One turn moves each row of this set onto another row. After a few examples, where does it send each row asked below?
q126: [-1 -4 -4 -6  8 -3 -6  4  6 10 -8  6  0]
q97: [ -3  -8   7   5   4 -24   0   8  -5   4  -5   2  -6]
q127: [ -4  -7  13 -10   6  -2   1   4   6   2 -18   2   3]
q768: [-5 11 10  7  9  3 -5 -3 -5 -3  3  1 -6]
q359: [ -5  -9   9   4   5 -23  -1   8  -6   5  -5   2  -7]
q393: [-8  5  3 -8  7  9 -1  7 -2  6 -3 11  0]
q194: [-13   2  15   4   2 -14   6  -1 -13  -4  -6  11   3]
q113: [-6  8  7  7  5  5 -7 -3 -7 -3  5 -3 -5]
q492: [-5 -8 -4 -6  4  0 -7  6  1 12 -6  0  1]
q903: [ -5  -9   7   5   2 -23  -1   8  -6   4  -5   0  -6]
q44: [-5  5 -1 -8  3  9  0  8 -1  4 -3 11 -1]
q885: [-3 10  5  7  5  4 -6 -3 -3 -5  4  0 -6]
q821: [ -7  -5  13  13  12   2   4  -7 -12   3  -8   2  -2]
q366: [-9  4  1 -8  3 11 -1  8 -4  5 -2  8  0]
q474: [-5 -6  2 -7 12 -1 -7  4  1 14 -7  3  1]
q200: [  0  -1  13   4  -3 -21   2   2   5  -1  -3  10  -5]
q373: [ 1 -1  4 14  7 -2  5 -8 -4 -3 -9  8 -3]
q536: [ -2  -8   6 -10  -1  -1   1   5   8  -1 -17   0   2]
q939: [ -7 -10  10 -11   1   1   0   6   3   3 -16  -4   3]
q814: [-10  -5  24   1   3 -16   0   4  -6   8  -2   4  -3]
q802: [ -9   3   8   6  -4 -15   7  -2 -10  -8  -5  11   2]
q678: [ -5  -7   2  13   0   2   4  -6 -11  -1  -6  -2  -3]
q107: [ -5   0  13  -3  -6  -2  -8   5   2 -15  -5   6  -9]
q744: [-12  -3  19  -4  -3   1  -9   7  -5 -10  -3   0  -8]
q810: [ -9 -10  10   3 -12 -15   0   5  -5   1   1  -2  -4]
q934: [ -7   2  23  -3   4  -2  -8   4   0 -11  -7   8  -9]
q55: [-15  -1  10   5  -5 -12   5   0 -16  -5  -4   5   3]

q393 -> q44
q821 -> q373
q113 -> q768
Where do these go?
q492 -> q474
q814 -> q200
q802 -> q55
q107 -> q744
q939 -> q127

One turn moves each row of this set onto another row. After a few examples, where does it send each row asked below?
q815: [ -4  -4   0   3  -6   3  -5   0   1   0  -9   3   3   2 -16   1   3  22
  10  -7   7   3  -6  -3   3  -1  -3   2   3]
q13: [  4   0  -2  -4  -2  -3  -2   3  11   0   4   8   1  -1   9  11   2  -2
 -14  12   1  11  -3  -7   1  -4  -3  -7  -2]
q217: [ -1  -1   2  -1  -9  10   2   5  -4   4   1  -2  -2 -12  -1  -5   1 -19
  11   8   6   0  -5   5  -2 -10  -1  -1  -8]
q19: [  8   2   1  -5  -1   1   1  -1   4  -1   7   4   0  -2  11  14   3   0
 -16   4  -2   5   5  -1   1  -6  -3  -6  -8]
q279: [  5  -2  -7   3   0   3  -8   6   3   3  -7   6   5   1   2  -8  -1 -12
  -7  -3   4   6  -5  -7   2  -3   0   7  13]
q745: [  1   0   6  -3  -8  12   4   1  -8   1   3  -5  -2 -10   2  -2   0 -18
  10   4   2  -3   1   7  -2  -9  -1  -1 -12]
q374: [  2   2   0  -5  -3  -4  -5  -2   8  -4   4   6   3   2   9  14   0  -1
 -14  10  -2   8   0  -7   2  -1  -3  -8  -3]
q610: [ 11  -3  -7   2   2   7  -3   6   2   8  -7   6   2  -2   3  -8   2 -11
  -9  -8   3   5   0  -3   1  -6   2  10   9]
q951: [  4   2   2  -7  -1  -1  -3  -2   4  -3   7   4   3   1  10  16   1   0
 -14   6  -3   6   5  -4   3  -3  -2  -8  -6]
q116: [  1   0  -5   1   0   0 -13   0   1  -2  -7   5  10   6   2  -4  -3 -14
  -8  -2  -1   4  -1  -8   3   2   1   5  15]
q224: [  7   4  -2 -12  -3  -2   5  -5  -8   0   0  -3  -1  -8 -15   0   6 -10
  14 -11   8   0  -8  13   0  -5   3   2   2]
q702: [  5   4  -3 -11  -4  -4   4  -3  -5   0  -2   0   0  -7 -16  -1   6 -11
  16  -6  11   3 -14   9   1  -4   1   2   6]
q380: [ -9   1   4  -2 -10   4  -5  -1  -4  -6   1  -2   4  -4   0  -2  -4 -22
  11  13   2  -1  -7  -1   1  -3  -2  -5  -4]
q623: [ -5  -3   1   2  -5   2  -8  -3  -1  -3  -8   1   5   4 -15   3   2  22
  10  -8   5   2  -4  -3   4   0  -2   0   2]
q121: [ -7   2   5  -4  -9   5  -3  -4 -10  -7   3  -5   4  -4   1   1  -3 -20
  10   9  -1  -4  -1   3   0  -2  -2  -5  -8]
q486: [  2   4  -3 -11  -4  -6  -1  -5  -5  -3  -3   0   2  -5 -16   0   4 -12
  17  -5   9   3 -15   7   1  -1   1   0   7]
q425: [  2   6   0 -13  -2  -5   0 -10 -11  -8   0  -3   4  -2 -15   4   3 -11
  14  -9   5  -1  -8  11   2   0   2   0   4]
q209: [  1   5  -2 -13  -4  -7  -2  -8  -8  -6  -1  -1   3  -2 -14   3   2 -11
  16  -5   6   1 -13   8   2   0   2  -1   7]
q904: [-10   3   0  -9   7  -1   1  -1  14   1  10   3  -3  -2  -8  -7   2  16
   2   9   0  -2   8  -3   1  -4  -4  -2   4]
q770: [-8  3  0 -9  7  0  3 -1 13  2 10  3 -3 -2 -8 -7  4 16  2  7 -1 -2  9 -2
  0 -5 -6 -2  1]
q329: [ 10   0  -1  -5  -1   1   3   4   7   4   6   6  -3  -5   9  11   3   1
 -16   5   1   8   2  -2   0  -8  -2  -4  -8]
q602: [  1   0  -2  -1   2   2 -11  -5  -5  -6  -5   2  11   7   4  -1  -3 -12
 -10  -7  -5   0   4  -5   2   2   2   6  10]
q235: [ -3   1   7  -4  -7   9   1  -4 -12  -4   3  -6   2  -7   2   1  -1 -19
   8   3  -1  -5   2   6  -1  -6  -1  -3 -11]
q125: [  0  -4   1   2  -5   5  -3  -1  -2   0  -7   0   1   0 -14   2   5  24
   8 -12   6   0   0   2   2  -4  -1   3  -1]
q248: [-8  3  0 -9  8  1  3 -1 12  3 12  1 -3 -3 -8 -6  4 15  1  6 -3 -3 11 -1
  1 -5 -5 -1  1]
q320: [ -5   0   2  -2 -10   7  -2   4  -2  -1   0  -1   0  -9   0  -6  -2 -22
  13  12   5   2  -9   1   0  -7  -2  -3  -4]
q629: [-11   5   1 -10   7  -1   1  -2  13   0  10   2  -2   0  -8  -7   3  16
   2   9  -2  -2   9  -3   2  -2  -4  -3   4]
q400: [ -1  -5   0   3  -5   4  -4   2   0   2  -7   2   1  -1 -15   0   6  22
   9  -9   7   2  -4  -1   2  -3  -2   3   0]
q964: [-9  3  2 -9  7  0  3 -3 11  0 12  1 -3 -1 -7 -6  4 16  1  6 -4 -4 11 -1
  2 -3 -4 -1  1]
q305: [  5   5   0 -13  -3  -3   3  -7 -11  -4   1  -3   1  -5 -15   3   5  -9
  14 -11   5  -1  -6  13   1  -3   2   1   2]
q958: [  9   0  -2  -4  -2   0  -1   5  11   4   4   8  -2  -4   8  10   3  -1
 -14   9   3  10  -3  -4   1  -7  -2  -6  -4]
q104: [ -2  -4   3   1  -4   4  -4  -4  -4  -2  -7   0   3   2 -14   5   3  22
   8 -13   3  -1   2   1   3  -2  -1   2  -3]
q499: [ 12  -1  -4   1   3   8  -3   1  -4   5  -4   2   2  -1   4  -4   1 -10
 -11 -13  -1   0   8   2   0  -6   2  10   6]
q513: [ -5  -3   2   2  -5   3  -7  -4  -4  -5  -7   0   5   5 -14   4   2  23
   8 -11   4   0  -1  -1   4   0  -2   1   0]
q894: [-11   4   1 -10   8  -2   1  -4  11   0  10   2  -2   0  -7  -6   3  15
   1   7  -4  -3  11  -3   2  -3  -5  -1   2]
q564: [  7   0  -2  -1   3   6  -6  -4  -7  -1  -3   0   7   4   5  -1  -1 -11
 -12 -12  -5  -1  10   1   1  -2   3   7   5]

q610 -> q279
q217 -> q320
q702 -> q486
Where do these go?
q400 -> q815
q13 -> q374

One turn moves each row of this set onto another row. After a few examples, where does it send each row asked below?
q999: [-15   5  22  -5  -6 -15  17   0   3   9  -9  14  -2   4  -6 -17  -7   2
 -12  -3  -6  -5 -19   2   2  -6   9   1  -2   4   0]
q723: [-11   0   8 -18   8  -6  13 -10   6  16 -12  11   8  -3   5  -7   8   5
 -10   0 -22   7  -6  19   4 -13   8 -14  -2   6   1]
q971: [-12   0   3 -15  11 -15   3 -12   9  19 -10   8   7  -4  -2 -10   8   3
  -9   1 -13   1  -1  11   8 -16   0 -16  -2   7  13]
q995: [-18   9   7  -4  -7   0   3   9 -10  11   7  10  15  -1  -4  -2   1   1
  -8 -14  -5   4  -4  14   5  -2   0  -5  -5  -1  17]
q715: [-13   0  19  -6   7 -10  13 -12   0  19  -6   6  11  -3  10  -3  -1  14
   1   0 -18  -1  -6  -1  -5 -20   5  -5   4  -6  20]
q265: [-11  -6   9   0   9 -13   0  -4  -3  -3   3  26   2  -6  -2 -12  -8  -5
  -3   1 -11  -6 -13   5   4  -2  -1  -5 -16   5   5]
q53: [-15  -6  11  -4   4 -15  -2  -7   1   6  -1  10  -5   5  -2   1  -7  -6
  -3   2 -14 -16 -12   0  -2   5  -1  -5 -10  -1  11]
q392: [-11   8   1  -6   1   1   2  13  -6  15  13   6   9   1  10  -9   6   6
 -12   0  -3  -1 -10   8  15  -4   1  -6  -4  -1  13]
q173: [ -2   4   7  -9   7 -11   6  -1   5  12  -4  12   5  -5   0  -1  14   3
 -10   7 -24   5  -9  12  -5 -15  12 -12   4   7  14]
q445: [ -7   5  -2   5  -2  -1  19   4  -7  15   6   9  17   0  -5 -13   7   8
   4  -3  -7  -7 -15   3  -3   1   7  -1   7   1  14]
q763: [-23   2  17  -6   5  -3  12  -6   4  15  -6   9   7  -7  12  -9   1  16
  -2  -6 -14   1  -9  -5  -7 -19   6  -9  -4  -4  20]
q16: [ -8   3   2   6   2   5  14  -4   0  16   6   2  16  -3  -5 -16   5   2
   6  -3  -5  -7 -21  -3  -2   0   8  -6   1   3  10]
q694: [ -8  -7   5   1   4  -7   3  -7   0  -2  -5  18  -4  -2   6 -13  -4  -8
   1  -1 -13 -10  -8   4   0   6   5  -1 -11   3  -2]
q531: [-12   9   3  -4  -4   2   5   1  -5  15   9   0  14   2  18  -9   1   4
  -5  -9  -4   0  -6  14   6  -1   1  -3 -11  -7  13]
q898: [-12  -2  19  -9  -7 -14  14  -2  -6  10  -7  19   4   4 -10 -12 -14   3
 -10  -6 -15  -9 -16   0   3  -6   5   5  -1  -1   0]

q999 -> q763
q265 -> q971
q898 -> q715
Where do these go?
q173 -> q995
q694 -> q723

One turn moves each row of this set onto another row. After a few examples, where does it send each row asked below?
q587: [-9  0  8 -5  6 -1  8  1  8  3 -3  6  9  2]
q69: [ 12 -14   6  -4 -12   5   3  -1   2   0   4   0  -3   2]
q497: [ -4  -9  -3   0   9  -5   0 -14   6  -2   3   2 -12  -3]
q573: [-10  -7   4   4   3 -12  -4 -11  -4  -7   5   8 -10  -3]
q751: [-6  4 11 -6  6  3  8  5  8  4  0  1  7  0]
q453: [-7  2  7 -5  6  2 10  5  9  3  0  2  7  4]
q518: [ -2   4   4   2  -1  -1  -1   2  -2  -7  12  -7 -17  -5]
q892: [-10 -14   5  -2  -8   2  -1   2  -6   8   8   0  10   3]
q786: [  2   3  -7  -4   0   3  -1  -3   7  -3   3  -8 -13  -8]
q14: [ -1  -8   3  -2   9  -4  -3 -15   3   0   3  -1 -11  -7]
q668: [ -3   2  -5   1 -12 -10  -7   1  -8  -6  -4  -1  -6  -5]
q630: [ -5  -3  -1  -2 -12 -11  -6   7  -9 -10  -3  -4   1   0]
q48: [-11  -3   4  -7 -10  10  -4   7  -1   0  10   0   8  -6]
q970: [ -6   0   6  -1  -1  -2   1   9  -2 -12  14  -9 -10  -1]
q915: [-12  -9  -2  -2  -9   6   4   9   0   4  13  -2   6   6]
q332: [  4  -9  -2  -6 -12   6   2  -1   9  -9   3  13  -4   0]
q420: [ -2  -1  -8   4 -12 -12  -3   1  -8  -3  -3  -3  -7   1]
q800: [ 10 -13  10  -6 -11   4  -2  -6   2  -2   2   7  -2  -4]
q321: [-12 -13  10   1   4 -13  -2  -5  -6 -10   7   3  -4   2]
q178: [  3 -16  -2  -3 -10   2   6  -5   8  -5   3  13  -4   6]
q508: [ -7  -4  -3  -1 -11 -12  -4   8  -7 -10  -2  -3   1   2]
q221: [ -8   1   4  -1  -1  -2   1   9   0 -14  14  -6 -11  -1]
q212: [  8 -16   3  -2  -8   4   7  -3   6  -2   8   5  -7   7]
q343: [ -1  -4 -11  -3  -4  -8  -5  -8   2  -1  -9   0  -5  -5]
q864: [ 6 -9  7 -7 -9  8 -1 -5  7 -8  5 11 -5 -6]
q327: [ -6  -9   7   5   3 -13  -3 -11  -7  -3   5   3 -10  -1]
q365: [ 2 -7 -9 -2 -4 -9 -3 -8 -1  3 -8 -5 -5 -3]
q609: [-7  4  6 -7  1  0  6  5  7  3 -6  3 10  0]
q64: [-5  1  6 -5  2 -1  9  6  5  6 -5  0 10  4]
q363: [-7 -1 12 -5  6 -2  7  1  5  6 -3  2 10  2]
q458: [ -5   3  -2   3   0  -2   2   2   1  -9  13  -4 -18  -1]
q823: [-11 -10  12  -4  -3   8  -3   1  -3   5  14  -1   6  -3]
q164: [-12 -11  11   0   3 -12  -4  -5  -6 -11   7   5  -3  -1]
q318: [-16  -8   0  -5  -9   4  -5   2  -1   0   6  10  11  -2]
q672: [-18 -10   2  -3  -2   6   2   2   3   0  15   7   5   3]
q193: [  3   0  -9  -2   1   1   2  -2   7  -1   4  -9 -14  -3]

q178 -> q212
q915 -> q892
Where do these go?
q508 -> q321
q458 -> q420
q363 -> q751
q14 -> q786

